Some points:
[ 0.9  0.2  1.1 -1.3 -0.5 -0.3  1.5 -1.   0.7  0.4  0.6  0.6  0.8  0.7
 -0.1  0.3  1.2  1.5  0.  -1.1  1.8  2.  -0.1  0. ]
[ 0.5  0.2 -0.6 -0.9  1.2  0.1  0.9 -1.3 -1.1  0.5 -0.2  0.7 -0.4  0.5
  0.1 -0.3 -0.6  0.6  0.5  1.5  0.3  0.6 -0.5  1. ]
[ 0.4  2.3  0.4  0.8 -0.1  0.7 -0.6  0.5 -1.2 -0.3 -0.4 -0.2  0.6 -1.1
  1.6  0.3  0.  -0.2  0.8  1.9 -1.3  0.5  0.7  0.2]
[-2.3 -2.1  0.6  1.7 -2.8 -1.1 -0.6  0.1  0.4  3.  -0.9 -1.1  1.8 -0.7
  0.5 -1.8 -0.6 -0.2  1.6 -1.3  0.   0.3  0.5  0.1]
[-0.1  1.1  1.1 -1.5 -0.6  0.3  0.1  0.   1.2 -0.6  0.3  0.1  0.7  1.1
 -0.9 -0.1  0.5  0.4  1.  -2.1 -0.3  0.2 -1.2 -0.3]
[ 0.5 -0.1 -1.7  1.1  1.1 -3.1  0.3 -0.4 -2.3 -0.2  0.4 -0.4  1.6  0.5
 -0.5 -0.4  0.7 -1.1 -2.9 -1.8 -0.5  0.1 -0.9  0.2]
[ 0.7  0.8  1.2 -0.4 -1.1 -0.5  0.3 -1.6 -0.1 -0.4 -0.5  0.4 -0.4  0.1
 -1.7  0.2 -1.   1.2  0.4 -1.8 -0.8  0.4 -0.9  0.2]
[-1.7 -1.7  1.1  3.2  0.   0.2 -0.7  0.8  0.   1.  -0.9 -1.   1.2 -0.4
 -0.9 -2.3 -0.3  0.2  1.9  0.3  1.8  0.2 -0.1  0.9]
[ 0.8 -2.   0.1  1.8 -1.   0.1  1.5  1.4  0.1 -0.5  1.1 -2.  -0.4  2.1
  0.   0.1 -1.4 -1.1  1.5  1.   0.5 -0.1  0.6  1.2]
[ 0.5  0.9  0.7 -1.   0.1  1.   1.  -0.9  0.5 -0.9 -2.4 -1.  -0.2  0.3
 -0.5 -0.2  1.4  0.2  0.  -1.1 -0.3  1.5  0.   2.1]
[ 0.3  0.4 -0.8 -0.8 -0.4  1.1  0.2 -1.7 -0.5 -0.3  0.  -0.4  0.3 -1.2
 -0.5 -0.4 -0.5  0.8 -0.8  1.5  0.7 -1.4 -0.1  0.1]
[-0.1  0.5  0.3  0.  -0.1  0.6 -0.8 -0.4 -1.1 -1.6  0.9  0.6  0.4  0.3
  1.1 -0.6  0.1  0.2  0.2  0.9 -1.3 -0.5  1.6 -1.7]
[ 1.2  2.  -0.1  0.2 -0.2  1.   1.6  2.5  1.5  0.7 -0.8  1.1  0.1  1.
  0.4 -1.4 -0.6  0.1 -0.8 -0.1  0.6  0.1 -1.9 -0.6]
[-0.3  0.1 -0.4 -0.8  1.5 -0.2  0.4  0.6  0.   0.8  0.8  1.8 -1.3 -0.1
  0.5 -1.2  0.9  0.7  0.6  0.1  0.  -0.4 -0.1  0.2]
[ 1.2 -0.9  0.9 -0.4 -0.4 -0.6 -0.9  1.5  1.  -0.4  0.8 -0.8 -0.5  0.3
  0.1  0.4 -2.4 -2.  -1.  -0.1  1.7 -1.3  2.5  1.2]
[-1.1  0.   0.5 -0.6 -0.3  0.1  1.8 -0.1 -0.3  0.8  0.4  0.2 -1.  -0.1
 -0.2  0.9 -1.   0.  -0.2  1.3 -1.2  0.2 -0.8 -0.7]
[ 0.5 -0.5  0.  -1.3 -0.7  0.4 -0.5 -0.4  0.6 -0.2  1.5  0.2  1.  -1.1
  1.3 -0.1  1.6 -0.3 -0.3  1.4 -0.9 -0.1 -0.4  0.2]
[-1.4  1.4  0.4 -0.9  0.9  0.3 -1.   1.  -0.7 -1.   1.7 -1.6  0.3 -2.2
  0.5  0.3  0.4  0.6  0.   1.2  0.3  0.7  1.  -0.5]
[-0.9  1.7  1.4 -0.7 -0.2  0.9  0.8  0.2  1.4 -0.3 -0.6 -0.2  0.2  1.9
 -1.5  0.   0.8 -0.4 -0.3 -0.9 -0.6  0.3 -0.6  1. ]
[ 0.2 -0.4 -0.4  0.3 -1.2  0.7 -1.8  0.2  0.  -1.1 -0.4 -0.2 -2.8 -0.8
  0.2  0.1  0.   0.5 -1.1  1.   1.2  0.3 -0.5 -1. ]
[-0.5  0.4  1.4  0.4  0.1 -0.9  1.9 -1.8 -0.2  0.1 -0.5  1.1  0.1  0.
 -0.2 -0.1 -0.1  1.4 -0.2 -1.1  0.8  0.1  0.2 -0.5]
[-0.2  0.   0.3 -0.8  1.8 -0.6 -1.1 -0.8  0.9 -0.5  0.6 -1.6  1.1  0.1
  0.  -1.  -0.7  0.4 -0.9  2.8 -1.2 -0.1 -1.3 -0.1]
[ 0.5  0.4 -1.4 -0.4  0.   0.1  0.2 -1.3  0.7 -0.4 -1.1  0.9  0.  -0.1
 -0.6 -1.8  0.3  0.9  0.   0.8 -0.7 -0.7  0.6  0.5]
[-0.5  0.9 -1.4  0.1 -0.6 -0.1  0.   0.1  0.2  0.5 -0.3  1.7 -0.7  0.4
  1.1  1.2 -1.5  0.4  0.3  0.8 -1.   1.   0.1  0.4]
[-0.6  0.3  2.3 -1.1 -0.9 -0.4  0.5 -0.4 -1.  -0.7  0.5  1.   0.   0.2
 -1.   0.4  0.9  1.2 -0.1 -1.   1.1  0.2 -1.  -0.2]
[-0.4 -0.4 -0.8 -0.1  0.4  0.2 -0.5 -0.8  0.8  0.   1.5 -0.9  0.1 -0.6
  0.8 -0.5  0.1  1.2 -0.8  0.6 -3.1  0.8  0.5 -0.2]
[-1.4  0.3 -1.1 -1.7  0.2  0.4  0.3  0.7  0.  -1.3 -1.6  0.1 -0.4  0.4
  1.6  0.4 -1.1 -1.1  0.5  0.3  0.7  0.   0.7 -1.5]
[ 1.7  0.3  0.5 -1.2 -0.1 -0.2 -1.4  1.   0.4  0.1  0.3  0.6  1.1 -1.5
  0.9 -0.5 -0.2  0.7 -0.3  1.4 -2.1  0.1 -0.3 -0.2]
[ 2.3  0.5  2.1  0.  -1.  -1.  -2.1 -0.7 -0.4  1.6  0.7 -2.1 -2.6  0.3
  0.4 -0.4 -0.2 -1.5  0.7  0.4  0.7 -0.4  3.7 -2.1]
[-1.   0.1 -0.1 -1.5 -0.8  0.1  0.6 -1.1  1.1  0.7 -0.1  0.5 -0.9 -0.4
  0.2  0.4 -0.2 -1.7 -0.1  0.2 -0.3 -1.4 -1.8  1. ]
[ 0.7  0.5 -1.8  0.3 -1.1  1.4  0.2  1.  -0.1 -0.8  0.7 -0.4 -2.7 -0.2
 -0.7  0.1 -0.4 -0.3  1.2  0.   0.2 -0.2 -0.9 -0.1]
[ 0.3 -0.3 -2.1  0.8  1.2 -3.8 -0.6  0.3 -0.3 -0.2 -0.5 -1.2  1.1  1.1
 -0.8  0.7  1.5 -1.1 -1.1 -0.6  0.1  1.3 -1.5 -1. ]
[ 0.5 -1.3  0.1  2.7  0.8 -1.3  0.2  0.6 -0.9 -0.5 -1.7  0.6  0.7 -0.7
 -1.5  2.2  2.7 -1.1 -1.5 -0.9 -0.5 -1.5 -0.5 -1.1]
[ 0.1  0.8  0.7 -0.3  2.6  0.3  0.4 -0.8  0.   0.   1.   0.   0.4 -1.5
  0.9 -0.9 -1.  -0.5  0.5  0.  -1.3 -0.9  0.3  0.3]
[-0.7  0.2 -0.2 -0.6  0.   0.9  1.4  0.   0.5  0.4 -0.7 -0.7 -0.5 -0.7
  0.8 -0.4  0.2  0.9 -1.3  0.8 -0.2 -0.1  0.4 -1. ]
[ 0.8  0.3 -2.1  1.4  1.1 -0.5 -1.2  0.1 -1.8  1.2 -0.2 -1.5  2.2  0.9
 -0.9  3.1  1.4  0.3 -1.1 -1.5  0.4 -1.7 -1.6  0. ]
[ 0.9  0.2  0.5  0.6  0.   1.1 -0.5  0.1 -0.6 -0.1  0.1  0.5 -1.   0.
  3.2  0.2  0.  -0.7 -0.4  0.   0.8  0.3 -0.4 -0.2]
[ 0.3  0.3  0.  -0.6 -0.6 -0.3  1.1 -0.1 -1.1 -1.4  1.   0.5  1.1 -1.9
  0.2 -0.9 -0.5 -0.1 -0.7  1.1 -0.9  0.3 -0.2  0. ]
[-0.6  1.   0.6  0.7 -0.8 -1.3 -0.6 -1.6  2.3 -1.7  0.   1.4  0.4  0.2
 -0.5  1.   0.2  0.8  0.2 -0.7  1.2  1.1  0.1  1.2]
[ 0.7  0.1 -1.6  1.1  1.5 -1.8  0.6  0.7 -1.   0.8 -1.1  0.   0.8 -1.3
 -2.2  2.9  2.3 -1.   0.6 -1.7  0.  -0.1  0.7 -0.5]
There is one direction along which these points spread out most. Take the direction at right angles to it along which they spread out most. Go by this last direction. Where along it does each point below lie, from 0 to 99? 50 is the average, and the first point above lies past it. One standard deviation of the points above along it is 16.
[-1.5 -2.4  0.1  0.8  0.3  1.7 -2.1 -0.4 -1.2  1.6 -0.7  0.   0.7 -0.8
 -1.1 -1.9 -1.5 -1.7  1.  -1.4  1.5  2.7 -0.3  0.2] 39
[-0.7  0.   0.2 -0.9  0.8 -0.2  0.4  0.4  0.6  0.3  0.   0.8 -1.5 -0.2
 -0.3  0.1 -0.1  0.3  0.5  0.9 -0.4  0.3 -1.1  0.4] 60
[-0.7  0.5 -0.3  0.1  0.4  1.   0.3 -0.4  0.8  0.9  1.2  0.7 -0.8  0.1
  1.1 -0.1  1.6 -0.4 -0.4  0.8  0.5 -0.6  1.1  0.5] 48
[-0.2  0.1  0.   0.2  0.6  0.8  0.2 -0.8  0.  -1.4  0.5 -0.5 -1.2  0.6
  1.4 -0.9 -0.1 -0.4  0.6 -0.2 -0.6 -0.9 -1.2 -1.1] 49
[ 1.6 -1.8 -1.2  1.   2.4 -0.5 -0.4 -0.5  0.7  0.6 -1.2 -0.2  1.7  0.2
 -1.6  4.6  1.  -0.2  0.2 -1.5  0.4 -0.6 -0.1 -2.6] 40
[-0.6  0.3  0.2  0.8  0.6  0.6  0.5  0.5  0.4 -0.3  0.6  0.3 -1.5 -0.9
  0.8 -0.1 -0.5  0.9 -1.8 -0.5 -1.1  0.4  0.8  0.5] 50
[ 0.  -3.3  1.1 -0.3 -1.3 -1.  -0.1  2.5 -0.6  0.9 -0.9 -1.9  0.2  1.5
  0.3 -0.4 -1.1  1.8  0.6  0.1  0.2 -2.   1.4  1.7] 29
[-0.8 -2.  -0.4  1.  -0.9  2.3 -0.7  1.  -0.2  1.2  0.7  1.3  1.7  0.9
 -2.3 -1.4 -1.  -1.6 -0.1  0.   1.   1.6  0.9 -0.1] 42
[ 0.8 -2.3 -1.1 -0.1 -1.   0.   0.2  2.1  0.  -0.8  0.4 -0.5 -0.2 -0.1
  0.7 -0.3 -1.1  0.4  2.3 -1.2  1.2 -1.2  1.   1.7] 36
[-0.2  1.4 -1.7 -0.5 -0.2  0.9 -0.7  0.5  0.4  0.3  0.5  0.6 -1.   0.9
  0.4 -0.4 -0.5 -0.3  0.1 -0.3  0.7 -1.2  1.5 -0.8] 43
[-0.6  0.7  1.5 -0.3 -0.5  0.2 -0.7 -0.9 -0.8 -0.6 -1.2  1.9  0.   2.
 -0.6  0.9  0.4  0.7  0.1 -0.1  0.2  0.3 -0.5  1.2] 72
